Small tables with named rows and columns. After each table, cells are looked up by row and column.

neve =
fields: zis, zafu, nogi, ziva, fesurol
tozal: [69837, 61339, 52180, 22734, 58155]
sebid: [78704, 65880, 44081, 22541, 57551]
tumumuk: [39175, 49215, 48207, 23079, 82037]

sebid, nogi: 44081
sebid, fesurol: 57551
tozal, zis: 69837
tumumuk, ziva: 23079
sebid, ziva: 22541
sebid, zis: 78704
sebid, zafu: 65880
tozal, zafu: 61339
tumumuk, zafu: 49215
tumumuk, nogi: 48207
tozal, nogi: 52180
tumumuk, zis: 39175
tumumuk, fesurol: 82037
tozal, ziva: 22734
Which row has the largest ziva? tumumuk

Table gageru
	reb	nosin	vov	lozel
lokal	15	-92	14	-22
biza	35	27	-24	-19
zufemif	27	-63	-9	2
kal	3	-7	7	2
lim	-11	6	29	5
zof	-15	-4	-2	23
siben	-18	21	8	-17
dil	-8	-12	-17	-11
safoleg	-25	-18	21	33
tir	25	96	-51	-15
niv	13	12	-22	7
kek	-10	-6	7	15

lim, nosin: 6
safoleg, vov: 21
dil, vov: -17
dil, reb: -8
zof, reb: -15
kal, lozel: 2
kal, vov: 7
kek, reb: -10
kek, nosin: -6
lokal, reb: 15
zufemif, nosin: -63
zof, lozel: 23
siben, reb: -18
tir, nosin: 96
lokal, vov: 14
lokal, lozel: -22
tir, reb: 25
niv, lozel: 7
siben, nosin: 21
tir, vov: -51

meros.tsv
	gagizo	zodoku	sobive	dukorul	zod	pif	pipota	tezifim	lidofiv
mub	123	91	97	110	123	107	131	93	122
vaber	114	77	107	76	103	107	101	76	93
fesul	138	76	52	108	78	41	176	160	85
netu	137	103	116	126	105	91	167	193	88
mef	134	86	112	127	170	131	141	86	154
fab	112	78	49	78	63	50	120	90	74
rom	117	116	103	108	80	82	130	157	87
tig	72	195	143	129	107	158	34	70	138
zelun	120	103	68	118	103	80	150	127	112
damonu	128	91	78	140	153	107	152	85	163

zod of fab: 63
zod of vaber: 103
gagizo of tig: 72
pipota of tig: 34
sobive of tig: 143
tezifim of mef: 86
zodoku of vaber: 77
lidofiv of mub: 122
pif of tig: 158
zodoku of fesul: 76
sobive of mef: 112
dukorul of damonu: 140
sobive of rom: 103
lidofiv of vaber: 93
Which row has the largest pipota? fesul

pezuze =
	zudom	vup	bimi	fal	fom	sadefo	toba	sesog	lod	rebego
vadile	-29746	-10900	-35837	-8741	-11389	12482	-11314	-26720	-2494	-9475
fulan	13320	-1606	-37426	42128	-4800	48094	-54271	-15189	-3188	-9475
pilipug	-28347	-6024	17351	-48636	-18217	-49422	20769	6161	-26950	-9475
bidoti	8554	-18211	2448	-37390	-10538	-43530	6765	3998	-35348	-9475
sige	652	6706	52224	-9174	-4208	49	11131	-15942	-46386	-9475
samumet	-6939	-33323	-14318	10900	-1463	27298	-28917	-81748	5649	-9475
suz	-47981	-23634	-47822	-10579	-4963	-26549	42	-18910	36306	-9475
fege	-7275	-14651	11261	-44155	-36519	-16799	-28845	-27079	-42347	-9475
bikogad	9206	-7960	42371	-26890	-13414	-30215	22	-9867	-44248	-9475
sab	14113	-15222	35409	-23223	15946	-50166	45186	1189	-32877	-9475

What is the vup of fege in pezuze?
-14651
What is the vup of suz in pezuze?
-23634
What is the rebego of fege in pezuze?
-9475
What is the fom of bikogad in pezuze?
-13414
What is the fal of sige in pezuze?
-9174
What is the fal of bidoti in pezuze?
-37390
What is the fom of samumet in pezuze?
-1463
What is the sesog of samumet in pezuze?
-81748
What is the lod of sige in pezuze?
-46386
What is the fom of sab in pezuze?
15946
What is the toba of suz in pezuze?
42
What is the toba of sab in pezuze?
45186
What is the fal of sab in pezuze?
-23223
What is the sadefo of sab in pezuze?
-50166
What is the rebego of samumet in pezuze?
-9475
What is the sesog of suz in pezuze?
-18910
What is the sadefo of vadile in pezuze?
12482

pulu
fields: maz, duru, zet, gata, gonet, rifi, bopafek, zim
zam: [-0.8, -0.2, -0.2, 0.5, 0.4, -0.4, -0.2, 0.0]
nebubi: [-0.2, -0.8, -0.6, -0.4, 0.2, -0.2, 0.1, -0.2]
takerat: [-0.6, 0.5, 0.3, 0.5, 0.3, -0.2, -0.8, -0.2]
pem: [0.5, -0.2, -0.8, -0.1, -0.8, 0.1, 0.0, 0.1]
fofi: [0.4, 0.0, 0.3, -0.1, 0.5, -0.8, -0.6, 0.3]
loros: [-0.7, -0.6, -0.4, 0.1, 0.0, -0.7, 0.4, 0.6]
zuveg: [-0.5, 0.1, -0.2, -0.1, -0.2, -0.3, -0.8, 0.5]
nafiz: [0.5, 0.4, -0.2, -0.7, -0.1, -0.6, 0.4, 0.0]
fup: [-0.6, 0.0, -0.6, -0.7, 0.2, -0.3, 0.5, -0.1]
mudenut: [0.1, -0.4, -0.1, -0.6, 0.1, -0.6, 0.4, -0.1]

gata of nebubi = -0.4
bopafek of pem = 0.0
duru of fup = 0.0
zim of nafiz = 0.0
zim of nebubi = -0.2
zet of nebubi = -0.6
gata of zuveg = -0.1
duru of mudenut = -0.4
Which row has the largest rifi? pem

gugupa:
fields: goziza, gil, dom, popopef, natagu, gid, feg, tilumo
vigade: [102, 183, 51, 157, 83, 93, 134, 66]
gaburev: [85, 163, 119, 191, 87, 130, 104, 99]
ver: [47, 184, 65, 146, 67, 83, 145, 111]
lidogeg: [43, 115, 121, 79, 144, 129, 87, 87]
faku: [61, 188, 57, 148, 76, 24, 159, 69]
godu: [42, 79, 88, 105, 124, 175, 78, 45]
pak: [2, 100, 94, 108, 143, 120, 44, 90]
tizeku: [95, 168, 132, 75, 74, 135, 127, 135]
bute: [89, 120, 123, 100, 115, 119, 128, 148]
ton: [85, 102, 59, 142, 102, 88, 98, 99]
zat: [131, 173, 127, 79, 120, 57, 85, 139]
rezafi: [162, 68, 115, 70, 143, 52, 88, 186]
senota: [148, 126, 90, 215, 87, 140, 161, 78]

zat, tilumo => 139
bute, popopef => 100
rezafi, gid => 52
senota, dom => 90
ver, goziza => 47
zat, gid => 57
gaburev, goziza => 85
godu, popopef => 105
tizeku, gil => 168
lidogeg, popopef => 79
senota, feg => 161
ton, tilumo => 99
bute, gil => 120
ver, tilumo => 111
senota, popopef => 215
vigade, dom => 51
bute, tilumo => 148

bip:
	diger	panogud	bel	bodi	sinup
fozi	127	136	144	127	146
lalagol	140	142	140	140	138
tuladiz	244	140	140	131	142
sud	94	139	142	77	143
vot	142	144	136	183	139
mepobu	108	140	137	221	141
vagag	180	142	144	209	147
padoso	156	144	144	94	144
gosi	51	143	142	122	143

diger of fozi is 127
diger of mepobu is 108
bodi of fozi is 127
bel of sud is 142
panogud of vot is 144
bel of tuladiz is 140
bodi of sud is 77
bodi of gosi is 122
bel of lalagol is 140
bodi of mepobu is 221
panogud of gosi is 143
diger of padoso is 156
panogud of vagag is 142
sinup of sud is 143
diger of vagag is 180
sinup of mepobu is 141
sinup of padoso is 144
sinup of lalagol is 138
bodi of tuladiz is 131
bodi of vagag is 209

mur:
fields: zim, luzadif, tizelu, saso
guvige: [48, 38, 52, 65]
loturen: [51, 27, 46, 71]
popofu: [46, 33, 58, 77]
mufepug: [39, 54, 65, 59]
kap: [58, 26, 39, 65]
dag: [63, 15, 37, 76]
limog: [62, 47, 23, 21]

What is the zim of kap in mur?
58
What is the saso of limog in mur?
21
What is the tizelu of limog in mur?
23
What is the zim of loturen in mur?
51
What is the tizelu of kap in mur?
39
What is the tizelu of popofu in mur?
58
What is the zim of limog in mur?
62
What is the saso of kap in mur?
65
What is the luzadif of mufepug in mur?
54
What is the saso of popofu in mur?
77
What is the saso of loturen in mur?
71
What is the luzadif of kap in mur?
26
What is the zim of guvige in mur?
48
What is the luzadif of popofu in mur?
33
What is the saso of mufepug in mur?
59
What is the tizelu of loturen in mur?
46

